In the rows, 128 means zero.
The rows of Z fall into 3 groups, which share some directions, and each row is roughly a mix of its group's hidden directions, except some rows that fit no group.
Z (136 x 12):
138 108 112 125 90 150 190 152 135 120 101 130

131 108 172 134 138 156 141 142 86 89 120 96

133 153 124 131 108 107 127 123 181 173 109 164

107 114 113 117 99 160 79 156 114 164 127 107

78 175 141 107 92 132 143 107 111 128 109 137

78 127 146 124 120 154 77 163 117 124 139 110

98 180 169 117 108 148 105 108 118 108 139 144

110 132 156 104 122 116 126 133 58 146 149 109

152 141 137 100 184 98 144 145 155 107 138 106

114 130 97 154 90 148 137 96 112 87 163 119

108 170 141 98 102 87 135 119 101 114 106 157

79 123 99 83 128 117 142 167 100 128 121 125

136 134 101 149 133 169 167 146 90 91 119 114

163 172 153 100 163 113 116 118 151 123 152 152

104 101 129 124 133 100 157 152 139 149 76 93

159 83 186 139 113 128 124 143 120 141 101 138

141 106 112 128 125 125 99 187 134 134 152 174

187 139 147 148 117 152 149 144 126 138 97 162

122 144 115 110 88 143 99 145 105 169 128 84

82 149 140 162 132 132 123 168 158 93 145 132

133 177 83 103 157 116 116 108 121 160 128 112

103 98 94 153 106 143 137 108 100 111 177 127

149 99 130 159 183 106 148 133 99 118 155 136

130 135 150 75 121 80 120 142 124 156 94 116

122 115 154 140 97 155 147 134 106 88 126 181

102 179 133 100 87 142 138 128 151 98 129 105

129 110 145 151 139 142 149 135 134 115 134 52

154 154 125 117 185 118 120 145 109 122 81 140

113 110 89 160 127 169 138 97 93 130 149 149

143 102 164 135 155 183 140 125 140 127 102 97

132 166 131 154 106 110 104 102 111 89 85 140

99 102 135 125 82 122 95 142 123 131 79 107

149 112 120 143 105 130 109 110 172 149 182 149

109 156 156 112 134 127 145 150 108 108 152 68

146 159 152 111 140 123 120 118 155 94 170 171

147 156 124 122 113 188 127 124 173 137 101 119

141 115 171 170 109 147 110 133 173 154 143 130

152 130 116 80 112 94 137 155 95 143 115 163

94 121 178 120 120 134 109 114 119 116 155 179

128 116 140 129 164 84 134 138 129 88 139 179

110 163 139 72 140 103 130 154 88 132 128 115

124 133 121 125 176 147 178 130 116 130 179 134

110 154 179 139 141 145 117 167 135 93 154 112

107 90 137 133 104 142 178 141 123 90 110 101

116 146 144 124 91 118 110 160 124 141 66 148

121 150 164 138 100 122 141 192 131 103 112 118

135 135 177 167 122 176 126 133 139 108 159 138

138 143 156 91 107 103 126 122 95 133 77 153

162 103 142 126 88 133 110 110 109 110 168 167

124 139 89 118 149 166 123 122 137 175 145 87

133 134 106 136 136 120 100 126 123 151 180 72

160 162 132 78 163 110 127 128 106 146 148 151

94 159 162 113 170 129 123 122 146 106 169 116

136 125 78 148 134 184 103 123 146 124 150 149

147 130 154 149 176 132 148 114 130 170 130 170

136 146 93 116 139 88 129 129 177 158 113 96

110 137 146 99 148 73 114 139 98 151 102 152

137 96 122 121 80 101 119 135 108 136 79 155

168 120 117 121 134 92 153 87 78 133 123 121

157 108 143 125 128 99 123 119 164 169 175 147

119 126 144 122 174 78 122 156 90 120 104 138

116 163 99 97 150 117 142 120 126 94 154 175

114 184 163 121 138 131 138 130 128 122 72 138

164 130 111 128 105 113 114 121 134 152 93 68

165 110 81 150 146 117 137 110 157 166 111 140

120 92 88 133 133 161 133 116 75 144 103 124

143 94 106 161 185 143 129 141 94 121 122 138

121 103 96 136 109 180 124 153 145 132 174 140

145 105 81 137 134 189 143 124 123 119 142 104

106 115 119 179 100 167 141 109 124 94 151 121

134 72 140 100 168 154 149 140 118 112 114 149

142 154 146 129 178 122 114 164 135 111 79 132

140 110 112 168 98 152 135 138 129 175 103 163

149 90 106 112 159 115 155 121 100 157 170 126

68 124 116 122 148 115 142 134 154 91 164 119

151 111 191 123 176 128 136 152 128 121 129 112

134 133 130 111 153 65 126 114 113 112 124 176

128 137 113 112 169 101 151 150 98 86 161 112

106 185 94 106 112 136 121 103 103 105 125 148

127 89 112 137 107 164 141 99 131 178 156 138

134 73 124 121 144 110 142 135 123 165 179 128

147 98 140 165 95 161 114 129 109 159 124 167

129 184 94 147 136 156 136 121 144 157 140 162

120 106 132 143 91 140 156 143 104 123 70 101

142 104 143 118 113 106 168 153 121 97 95 171

137 107 153 142 132 66 126 148 125 90 150 105

94 150 85 124 97 139 128 106 115 95 150 163

170 127 110 122 152 130 103 120 118 96 173 90

91 165 106 125 174 133 94 107 143 154 137 132

156 158 122 67 127 93 116 138 155 138 141 120

143 121 104 141 184 137 106 124 148 148 176 117

116 109 144 118 151 170 141 163 138 94 157 164

120 128 136 118 96 144 125 121 111 137 54 104

92 138 145 109 109 137 91 93 92 101 157 121

74 106 146 139 163 126 139 147 146 136 138 84

135 74 131 134 127 151 104 110 116 108 183 128

155 131 174 138 109 102 95 110 101 112 153 97

157 137 96 128 160 154 142 135 81 97 140 100

132 96 97 126 154 118 95 122 111 143 158 76

160 146 71 121 136 101 121 123 154 162 120 104

87 119 82 114 114 126 134 118 80 122 106 100

147 96 133 139 165 129 110 147 134 107 190 139

149 135 163 120 173 131 93 120 127 134 168 93

149 161 120 108 146 142 132 74 135 125 127 78

72 133 148 129 126 108 143 114 120 72 123 146

121 138 117 68 137 121 147 156 106 120 106 85

134 106 129 101 114 163 127 152 181 164 142 107

104 170 147 122 96 140 137 113 116 112 71 117

76 150 105 140 86 151 149 119 120 109 118 155

77 160 123 122 130 148 79 148 130 133 159 140

124 103 102 147 105 122 127 133 132 192 91 141

118 74 131 124 122 105 149 146 93 116 130 80

134 128 91 145 133 111 108 128 153 173 80 152

145 125 158 99 112 89 158 129 91 88 138 144

123 147 144 118 89 130 138 118 113 141 87 187

141 146 154 142 133 102 115 151 180 95 166 128

99 84 109 150 163 89 138 106 137 99 121 137

102 111 115 127 174 101 128 142 163 177 140 135

122 144 77 148 159 108 109 115 153 155 166 125

93 142 134 123 82 122 116 107 123 156 85 97

134 117 102 160 119 153 136 136 132 143 147 196

132 73 105 142 135 99 143 143 130 95 161 153

114 86 136 92 114 169 120 91 95 120 128 143

142 95 142 149 152 112 155 114 128 157 184 147

98 150 101 92 86 169 119 114 139 153 123 133

144 101 112 152 81 139 134 133 109 160 81 143

128 140 140 166 96 117 108 137 156 116 106 185

143 182 84 151 122 150 132 120 156 131 139 99

137 100 97 128 153 112 96 127 120 163 160 172

100 114 110 146 121 165 120 120 89 106 170 160

101 157 145 105 120 137 121 106 81 155 98 161

165 120 157 107 119 190 149 136 121 121 156 129

137 141 120 160 136 157 156 127 129 67 151 101

144 154 123 96 93 88 114 111 108 108 90 106

131 113 114 138 156 121 86 155 130 168 123 79

118 91 95 124 87 150 129 133 131 135 109 181

One row of each group comes first, with its name. Which group is each row after those in?
99 151 162 98 103 131 149 156 154 111 118 88
E
154 181 130 151 137 159 123 121 163 118 166 129
X
105 110 91 108 142 148 77 135 123 164 140 152
S

113 91 108 117 163 121 156 130 75 152 151 133
E
163 165 121 111 134 163 148 120 177 126 159 122
E
108 93 154 154 130 148 101 128 111 166 132 82
X
137 117 145 133 141 117 77 159 113 129 175 94
S
169 135 97 69 112 122 138 116 135 143 142 98
E
113 135 96 151 146 83 158 113 154 106 128 167
S
109 143 155 100 140 111 149 132 140 60 138 116
X
145 121 179 128 134 160 138 137 76 98 114 124
X
130 115 101 131 88 143 112 80 119 170 132 156
E
120 158 173 122 75 133 95 134 109 115 120 148
S
198 170 135 110 135 133 132 123 112 112 110 129
X
